Some points, one per row:
"24 4 -17 -5 0 -31 -31 -4 -15 17 11 -30 16 -9 14 22"
"-70 7 25 23 81 58 19 30 -21 37 11 6 -4 -1 26 3"
"73 8 -82 72 -22 -42 45 40 32 13 22 32 33 2 12 -46"
"-10 -60 -66 29 -30 -13 31 -19 -24 -69 57 49 6 3 -4 -7"
"-76 -18 -77 -61 -103 74 32 0 -46 1 34 33 3 18 21 37"
"-47 -35 43 -95 42 -1 4 32 -26 4 -115 15 6 28 -74 33"
"-30 26 -28 0 -54 -34 8 -16 -28 -12 31 -11 -27 2 10 58"
"-9 2 -36 -56 -86 -38 -9 -61 -31 -16 1 -30 -43 -19 24 29"
"-23 47 -73 -26 25 -30 -15 -8 -33 -54 42 -2 -5 -24 18 -36"
"59 10 -18 13 58 -1 34 31 21 1 47 108 -5 -63 -44 -71"
"45 -42 -51 1 -83 -13 11 -37 39 -36 2 45 38 -8 -5 -16"
"17 8 -18 67 77 3 -2 10 -5 -38 47 -1 9 -8 -3 -27"
"29 -2 77 14 59 14 12 37 82 15 -60 11 -14 -17 -37 27"
"-29 -9 -46 -2 12 16 -2 -19 -58 -115 41 39 7 -12 -55 -1"
"-24 37 -12 -13 -29 -10 4 -20 -6 -18 37 -18 -4 0 -5 99"
"-12 -1 18 30 30 4 -20 44 84 -11 3 48 9 -9 -21 -5"
"-22 -60 -16 -16 67 4 -88 -11 -25 26 -36 -33 -63 36 20 6"
"50 48 86 19 70 17 8 69 -23 27 -30 -16 41 11 23 -38"
"64 19 -8 -2 26 -78 -19 -16 38 8 -17 -76 14 -46 25 1"
"-12 -15 -4 -7 33 20 -67 -6 -46 -48 30 -22 -7 -5 93 61"
"-23 20 44 -28 -57 21 41 30 -13 6 7 -14 1 28 -9 28"
"22 -14 -27 -59 -98 -29 61 -127 -27 -24 -16 -50 3 -44 -32 54"
"0 -13 4 -8 -72 -24 -28 -32 39 19 2 39 8 0 -8 7"
12 more points follow, each with its number after it:
"33 -33 27 51 -27 23 46 54 10 -102 9 -3 49 -5 -19 16" 0
"-54 -17 -33 -16 9 75 39 0 -44 -6 40 -1 -7 16 49 15" 1
"-44 9 1 -17 -9 51 19 -18 -19 -55 54 30 -1 -17 8 63" 2
"-18 -31 -30 10 -80 -28 64 36 -50 35 68 71 3 31 -25 -80" 3
"-9 19 -13 7 66 -21 -13 46 56 -6 17 68 -22 -8 11 -92" 4
"-61 -4 -49 29 5 24 27 37 -84 -26 58 -16 6 57 1 8" 5
"-24 -21 67 7 33 40 -46 63 2 -53 -14 17 -35 -45 25 30" 6
"-69 -8 80 -40 102 -62 -108 -14 83 111 -57 -62 -101 -16 1 65" 7
"-12 7 62 -9 4 29 3 -14 46 39 -32 -29 6 31 -28 45" 8
"67 6 1 17 -2 7 6 -9 15 16 37 -60 18 -12 20 -24" 9
"-10 1 32 -22 -1 -24 -86 -79 44 15 -58 -84 -127 -10 -9 7" 10
"65 30 15 -7 30 -32 -10 60 89 66 -116 45 -19 7 -58 -58" 11
Which of these numbered points is nearest to each point below by angle, seen from the average point of the first points? Its number follows each.
"7 -3 13 39 79 -13 3 99 40 -30 -6 58 3 23 -4 -4" > 4
"8 -17 -50 -61 -127 -72 -32 -124 18 -48 48 -7 -14 -26 54 21" > 10
"-2 -84 38 52 74 65 -6 38 -23 -6 11 53 31 -5 -6 0" > 6
"37 10 -35 19 -75 -80 -9 -12 72 9 3 -11 -39 5 18 13" > 10
"-12 69 -44 -10 -12 -9 49 -23 34 11 44 13 -26 9 -2 -65" > 4
"-14 -2 27 33 47 39 -36 11 -67 6 29 -39 22 5 17 36" > 5
"-24 42 10 -22 17 71 9 -17 20 30 40 -67 10 16 56 8" > 1
"-74 61 82 -39 83 -35 -97 10 45 100 -127 -93 -38 -21 -3 22" > 7
"-43 -30 7 -21 -63 27 0 -44 -113 -28 -9 -4 6 89 29 18" > 5
"10 -16 11 17 -7 37 3 4 9 30 -6 89 1 25 7 -55" > 4
"23 -6 -15 45 -10 -35 0 -12 11 -6 2 15 43 18 -4 25" > 0
"-2 -27 -14 14 4 16 25 -29 -50 2 36 -45 17 -7 -3 42" > 5
